Small tables with named rows and columns. After each table, cells are looked up by row and column.

luded
|  | mifu | pav | tonat |
|---|---|---|---|
| peg | 189 | 214 | 113 |
| kolazi | 162 | 203 | 229 |
| nar | 184 | 207 | 163 |
| gaboma | 196 | 215 | 99 |
| defad | 207 | 208 | 102 |
| tok | 169 | 203 | 210 |
| zugefa | 178 | 203 | 199 |
| tofon | 187 | 211 | 130 |
| maf | 192 | 214 | 111 |
| tof | 225 | 215 | 33 |
| narim | 175 | 206 | 186 |
| zisimag | 159 | 203 | 237 |
| mume | 183 | 209 | 154 |
| fovak | 180 | 214 | 132 |

mifu of zisimag = 159
mifu of maf = 192
pav of narim = 206
mifu of kolazi = 162
mifu of fovak = 180
mifu of gaboma = 196
tonat of kolazi = 229
pav of kolazi = 203

rarufa =
fields: gopego, lim, rin, rir, nogolo, gem, kis
guk: [14, 52, 71, 56, 65, 60, 60]
naz: [90, 64, 62, 70, 52, 55, 51]
nik: [72, 81, 60, 58, 54, 51, 38]
neparo: [83, 37, 62, 43, 69, 51, 61]
gibi: [83, 60, 54, 57, 60, 65, 54]
riri: [84, 65, 72, 57, 68, 50, 35]
pag: [53, 60, 59, 64, 56, 72, 36]
lakuv: [74, 39, 67, 54, 63, 52, 48]
bep: [31, 55, 62, 69, 70, 71, 76]
gamefis: [46, 55, 51, 59, 51, 59, 69]
bivana: [54, 70, 47, 50, 63, 56, 51]
sabe: [48, 51, 62, 54, 76, 64, 57]

rir of nik = 58
lim of pag = 60
nogolo of bep = 70
gopego of pag = 53
rin of bivana = 47
lim of bep = 55
rin of gibi = 54
lim of lakuv = 39
lim of neparo = 37
lim of nik = 81
kis of gamefis = 69
nogolo of lakuv = 63
rir of lakuv = 54
Which row has the largest kis? bep

baru
|  | begetu | muf | kun | kifes | ditoz | tem | tif | tudut | zaperoz | zetoro |
|---|---|---|---|---|---|---|---|---|---|---|
| garemok | 0.6 | 0.8 | 0.5 | 0.8 | 0.6 | 0.7 | 0.5 | 0.4 | 0.6 | 0.1 |
| dig | 0.6 | 0.2 | 0.3 | 0.6 | 0.5 | 0.2 | 0.4 | 0.1 | 0.9 | 0.5 |
| meru | 0.8 | 0.6 | 0.4 | 0.8 | 0.9 | 0.9 | 0.3 | 0.4 | 0.3 | 0.4 |
| pofez | 0.4 | 0.8 | 0.1 | 0.6 | 0.2 | 0.3 | 0.2 | 0.9 | 0.6 | 0.2 |
| kagonus | 0.3 | 0.6 | 0.6 | 0.8 | 0.7 | 0.2 | 0.7 | 0.1 | 0.9 | 0.5 |
| bif | 0.9 | 0.2 | 0.4 | 0.7 | 0.1 | 0.3 | 0.2 | 0.1 | 0.2 | 0.8 |
| fotuv | 0.8 | 0.2 | 0.4 | 0.1 | 0.2 | 0.8 | 0.9 | 0.7 | 0.9 | 0.7 |
| bove | 0.2 | 0.3 | 0.9 | 0.3 | 0.3 | 0.3 | 0.4 | 0.4 | 0.6 | 0.7 |
| nidedub | 0.3 | 0.6 | 0.5 | 0.5 | 0.7 | 0.6 | 0.9 | 0.4 | 0.2 | 0.6 |

What is the begetu of garemok in baru? 0.6
What is the tem of dig in baru? 0.2
What is the zetoro of garemok in baru? 0.1
What is the ditoz of fotuv in baru? 0.2
What is the muf of pofez in baru? 0.8
What is the tif of pofez in baru? 0.2
What is the zaperoz of bif in baru? 0.2
What is the kifes of dig in baru? 0.6
What is the begetu of meru in baru? 0.8
What is the muf of bove in baru? 0.3
What is the tem of meru in baru? 0.9
What is the tif of kagonus in baru? 0.7
What is the begetu of kagonus in baru? 0.3
What is the kun of bove in baru? 0.9
What is the kifes of meru in baru? 0.8
What is the tudut of pofez in baru? 0.9
Which row has the largest ditoz? meru

mema =
columns: kef, daru, gigidi, siked, sido, dobezu, zopal, duv, tum, milimu
tupa: [-633, -545, -231, -545, 1713, 624, -4171, -97, 924, 1051]
tib: [-319, -2153, -1723, -1316, -414, -1614, -1, -3881, -1038, -1007]
kod: [-521, -1253, 408, -2498, 831, 1189, -803, 1307, 4694, 3243]
bago: [108, 1411, 1133, 1670, 681, 833, 130, 2855, 916, 204]
ginu: [-1385, -1686, 801, -2648, -1051, -998, -2452, 912, 3849, 2384]
tabeze: [-4368, 1033, 2441, 1749, -1077, -2984, 7283, -5730, -3567, -1623]
tageg: [1186, -5838, 4935, 3093, -1031, -2599, 1177, -175, -6238, -3705]
maduru: [-1278, -1718, 740, -2772, -988, -1066, -2489, 837, 3860, 2353]
zabulod: [-171, -4077, 3212, 589, -2901, 3379, -3340, 3329, 2189, 1065]
gepi: [-3115, 1949, 1518, -1946, 2015, -293, -1311, 1292, -797, 1458]
ber: [2037, -2017, -1450, 252, 142, -251, -1658, -729, 541, -2196]
tep: [-545, -2066, -1652, -1064, -418, -1984, 107, -3908, -904, -907]
vakurem: [-547, 822, 508, -1287, 163, -2056, 2811, 953, -1587, -2948]
tekem: [-2143, 1889, 1136, -1825, 889, -1724, 2184, 1537, -1936, -1341]

tekem, milimu => -1341
kod, tum => 4694
tib, tum => -1038
tib, daru => -2153
vakurem, siked => -1287
bago, milimu => 204
tupa, kef => -633
kod, sido => 831
kod, dobezu => 1189
ber, tum => 541
kod, kef => -521
vakurem, kef => -547
ber, milimu => -2196
tupa, daru => -545
vakurem, duv => 953
tabeze, dobezu => -2984
ginu, kef => -1385
gepi, zopal => -1311
vakurem, dobezu => -2056
tekem, dobezu => -1724
Which row has the largest daru? gepi

